One turning vector, and how many ticks it has turned
The counts run from 0 to 298.
8  2  1  12  8  11  -5  -19  -13  2  -2  -4  12  12  -11  -16  -16  -7  7  10  18  -15  -7  14  -7  -5  27  1  -6  7  -6  -9  -6  3  -2  9  0  0  6  3  9  7  13  -3  2  -13  -4  -12  11 : 127
-4  4  2  14  6  20  -6  -16  -13  -3  3  -4  14  13  -7  -12  -13  -4  0  11  13  -11  -12  14  -2  -5  26  0  -2  12  -9  -9  -5  -2  0  8  -3  7  15  4  8  4  4  -2  4  -7  4  2  6 : 126
-14  -26  3  3  -4  -8  6  15  -5  -15  -3  14  -1  7  -13  -6  7  13  -12  1  -4  4  -3  20  12  -1  7  19  0  -1  7  -4  11  -5  -3  -5  -5  6  6  3  -3  12  12  -3  -4  2  -1  14  -7 : 198
-5  -6  0  -1  12  13  16  -1  -10  -6  4  10  -3  15  -13  6  -6  8  -8  0  28  -2  -21  1  0  -4  -1  12  2  -1  14  2  -14  0  6  15  2  -8  -3  17  -14  -5  5  -2  5  -2  -14  2  3 : 163
-16  -11  -2  9  6  13  -9  9  -1  -12  9  2  10  3  -7  -6  -5  -1  -25  -1  3  -8  -11  4  -1  8  12  -2  -8  -10  2  -2  -10  -25  3  -1  -2  21  7  -7  -2  11  12  6  -13  -14  12  9  5 : 190
-9  1  4  -13  -6  7  16  13  1  11  11  1  -12  14  -16  1  -1  12  -2  -12  3  -11  -10  3  7  -9  3  7  -16  1  12  18  7  -21  -5  -8  14  1  -5  0  -2  15  2  -10  3  3  -11  14  5 : 12
2  -8  6  4  15  1  20  0  -4  5  -8  22  4  -4  16  -8  -13  4  -2  -1  9  -2  1  23  -18  -7  -1  18  11  16  -1  2  3  8  -5  7  1  -4  -3  16  -3  3  -7  13  10  0  -17  11  1 : 99
8  6  13  9  11  11  -5  -9  5  14  5  0  -9  -6  7  2  -4  -5  5  8  3  -7  -1  -2  -10  -13  -6  0  -20  15  -6  2  12  -29  4  2  1  3  8  -7  12  21  1  -1  -1  -21  -7  9  14 : 147
0  -3  3  5  10  17  6  -5  11  8  19  6  6  -3  1  1  1  -8  16  8  5  -19  -11  20  -4  3  8  5  -7  14  -1  5  7  -4  -13  9  7  19  -3  5  -7  1  0  21  1  -10  -12  -2  14 : 268
7  -1  5  8  7  7  -8  -14  2  3  3  0  -1  -6  2  8  -6  -7  7  12  -1  -4  8  -3  -17  -12  -3  4  -16  14  -4  -9  13  -23  7  3  -4  -6  8  -15  16  23  7  -2  -5  -17  2  3  12 : 148
-8  -6  5  -22  6  11  11  -13  -10  8  2  10  -2  1  -9  0  2  3  -18  -3  2  7  -6  4  0  -23  6  20  -5  10  0  9  0  -1  -1  7  5  -14  -5  -2  2  15  -2  -21  8  8  -11  5  -3 : 174
12  -6  1  4  -6  -2  7  -3  -7  1  -1  7  0  -8  8  10  -10  -10  6  2  5  -6  4  -2  -27  -7  -5  10  2  17  15  -13  17  -1  0  -2  -10  -25  2  -19  3  5  4  -4  2  0  10  8  -6 : 282
3  -7  2  -4  23  6  15  7  -1  9  -15  14  4  7  7  -15  -5  5  -17  0  4  -2  -1  17  -8  -3  5  12  5  11  -8  16  -19  5  -8  -4  4  6  -1  15  -4  -3  9  4  5  -7  -18  7  -8 : 231
-3  -5  -12  -4  8  8  6  -2  -10  -9  -17  10  -1  23  -10  5  -15  14  -13  -7  14  -16  -11  1  -14  -3  -3  15  -4  8  -2  0  10  -16  -4  -8  7  -4  4  10  5  9  5  -16  -1  5  10  15  7 : 22
-11  -17  16  18  -1  -5  4  7  -9  -11  11  4  -1  0  -13  -8  -10  14  4  0  5  4  -14  15  12  1  19  19  8  14  6  1  0  4  10  0  -7  -7  -8  -2  -9  8  14  -6  -7  6  2  5  -2 : 132
-11  -10  -2  -17  6  15  2  -13  -2  11  16  18  3  -8  -10  9  -3  -14  -21  3  5  4  -9  4  0  -9  0  23  -18  3  10  0  -2  0  1  15  1  0  -6  -4  -2  15  -9  -2  -8  4  -9  -1  3 : 172
-12  -15  13  -2  16  19  -3  -5  -2  -13  5  -1  3  1  -13  -13  11  11  -6  -2  -13  -3  -12  7  10  -11  14  7  -4  13  -14  9  -2  -17  -3  7  13  9  2  1  1  18  3  -7  7  -3  -5  2  5 : 4
7  -7  -6  0  3  16  6  5  -1  -8  -17  -1  7  14  2  1  12  0  -1  16  4  -12  8  7  -20  -7  -2  -3  3  6  1  -8  -3  -20  -6  -1  2  7  19  1  5  -2  18  -5  13  -17  -4  9  -17 : 223
4  9  -2  -9  -12  16  8  -13  -9  15  17  -2  8  -3  6  -2  -9  -20  -6  -2  17  -12  -1  4  -26  -11  16  -2  -10  -3  7  0  3  -10  1  13  4  -8  -6  -13  8  11  -10  7  12  -7  4  0  9 : 117
-5  -6  4  -22  1  15  25  4  -2  2  1  2  0  -5  0  -8  7  14  -6  -9  -8  -6  8  10  -7  -15  12  6  5  15  0  19  -1  0  -12  4  14  -10  -20  -6  -4  -3  0  -10  17  3  -5  7  -11 : 241
-2  2  7  -5  -6  14  13  16  4  12  5  -4  -2  2  -4  -10  -9  17  9  -12  -3  -20  -11  4  -3  -4  3  8  0  29  9  17  6  -6  -13  -9  9  -1  -3  -4  2  -8  0  -6  5  4  -2  14  -4 : 78
8  0  -12  -19  0  16  8  -7  -9  -10  -7  3  14  1  1  -3  -4  -9  -13  -3  -3  -15  6  0  -30  -9  13  3  -7  0  2  1  5  -5  -13  -2  9  -14  1  -16  1  0  9  -7  9  -3  17  -2  -5 : 52
-3  -11  7  3  -4  -8  16  0  8  8  22  13  -10  -10  -10  9  -11  5  10  -1  9  -2  -2  1  7  -1  -2  8  -14  9  23  2  18  -6  7  4  -4  -13  -15  -11  -5  19  1  11  -9  0  -9  6  12 : 141
-2  0  8  -3  0  4  11  8  5  8  -5  -1  -10  5  -2  -9  1  6  -9  -5  -11  -10  5  2  -6  -11  -4  1  -14  3  2  9  15  -34  -4  -9  10  6  4  -1  10  26  5  -1  10  -13  -7  12  7 : 14
-6  -8  12  10  -2  2  1  12  7  22  16  2  -2  -5  11  6  -8  10  -1  -6  -4  -4  -4  9  -4  -8  -4  16  -5  26  4  7  12  -9  2  -3  -5  14  -5  -5  1  6  -7  4  -11  -2  2  24  -4 : 275
5  3  2  5  -1  -2  -1  5  -17  9  3  8  -10  9  3  10  -23  -5  -12  -18  17  -4  -20  1  -18  -1  -3  20  -7  2  15  3  3  -15  8  -7  -3  -12  0  3  0  13  4  -9  -7  -4  -4  14  9 : 153
2  -14  2  -1  13  10  10  -17  9  -1  9  9  6  -8  -3  10  1  5  24  11  7  -14  10  11  -10  -6  6  12  -4  15  -6  -1  22  3  -13  15  9  2  -11  0  -4  8  -3  10  2  1  -2  -1  5 : 270
-4  -9  -6  -22  2  14  12  -1  -4  4  13  16  9  -10  3  0  -4  -5  -13  -11  -1  -11  -5  10  -14  -2  8  17  -4  8  9  11  0  6  -14  7  10  -4  -20  -6  -12  3  -10  6  5  11  2  3  -2 : 239
3  -23  7  -8  13  3  21  9  -2  -16  -10  16  -3  -5  -1  2  12  16  -6  5  -2  0  5  11  -10  -6  -6  16  12  5  5  5  4  -10  -8  8  7  -6  -5  15  -14  5  6  0  16  1  -11  9  -9 : 34
3  -6  -3  1  -5  10  2  4  10  -5  -6  -3  -3  10  -18  3  3  1  5  14  -2  -10  5  -7  -1  -5  -6  -7  -18  7  7  -11  8  -27  -2  -10  -3  -6  19  -21  13  8  19  -8  -7  -18  -2  5  -5 : 17
11  -6  11  18  3  4  10  8  -6  8  -10  -14  4  12  16  6  2  14  4  4  10  -11  7  17  -16  -13  10  7  11  8  -8  3  -3  -9  -5  -5  2  6  5  8  1  -3  18  -12  12  -13  1  17  -8 : 90
2  -15  -3  -9  11  -6  12  13  13  2  -2  17  -9  0  -14  2  -12  12  2  -1  -4  -10  0  -5  8  1  -6  18  -15  14  16  15  9  -4  -9  -17  2  -11  -9  -9  -7  10  8  6  -21  -1  -13  2  -1 : 207
9  -10  -6  -10  0  -7  10  0  12  12  10  10  3  -11  -6  -4  -6  -8  14  5  -5  -16  4  11  -1  -1  6  12  -12  12  12  1  18  7  -14  -13  1  -9  -7  -24  -6  5  12  9  -12  1  -8  -4  0 : 74
-9  -1  6  20  -9  -9  16  12  -5  10  0  0  -1  4  5  -17  -23  6  -10  2  12  -2  3  3  -3  1  21  -3  2  5  14  -3  -6  -8  15  -5  -20  -8  4  -10  11  9  7  5  -1  -12  1  14  -4 : 122
12  -11  0  15  8  0  4  -3  -3  -2  6  7  8  -6  5  13  -15  -8  0  13  28  -4  0  5  -15  5  8  8  1  -1  17  -7  -19  4  11  8  -12  -13  -8  -3  -12  -9  13  11  -8  -15  0  -3  0 : 292
8  -13  -9  -10  -3  8  9  8  3  -4  5  0  -3  8  -7  23  -1  5  0  -1  8  -11  -2  -4  -14  -5  -5  13  1  1  20  2  5  -13  -4  -9  0  -16  -3  -14  -10  -6  18  -14  -12  -2  13  10  -20 : 217
15  -2  9  22  4  1  6  8  -2  11  -6  -10  2  11  14  1  2  2  1  9  8  -8  9  19  -19  -11  6  4  4  4  -5  -3  -5  -15  -2  -6  -3  7  8  0  1  -3  25  -5  7  -21  -5  16  -13 : 91
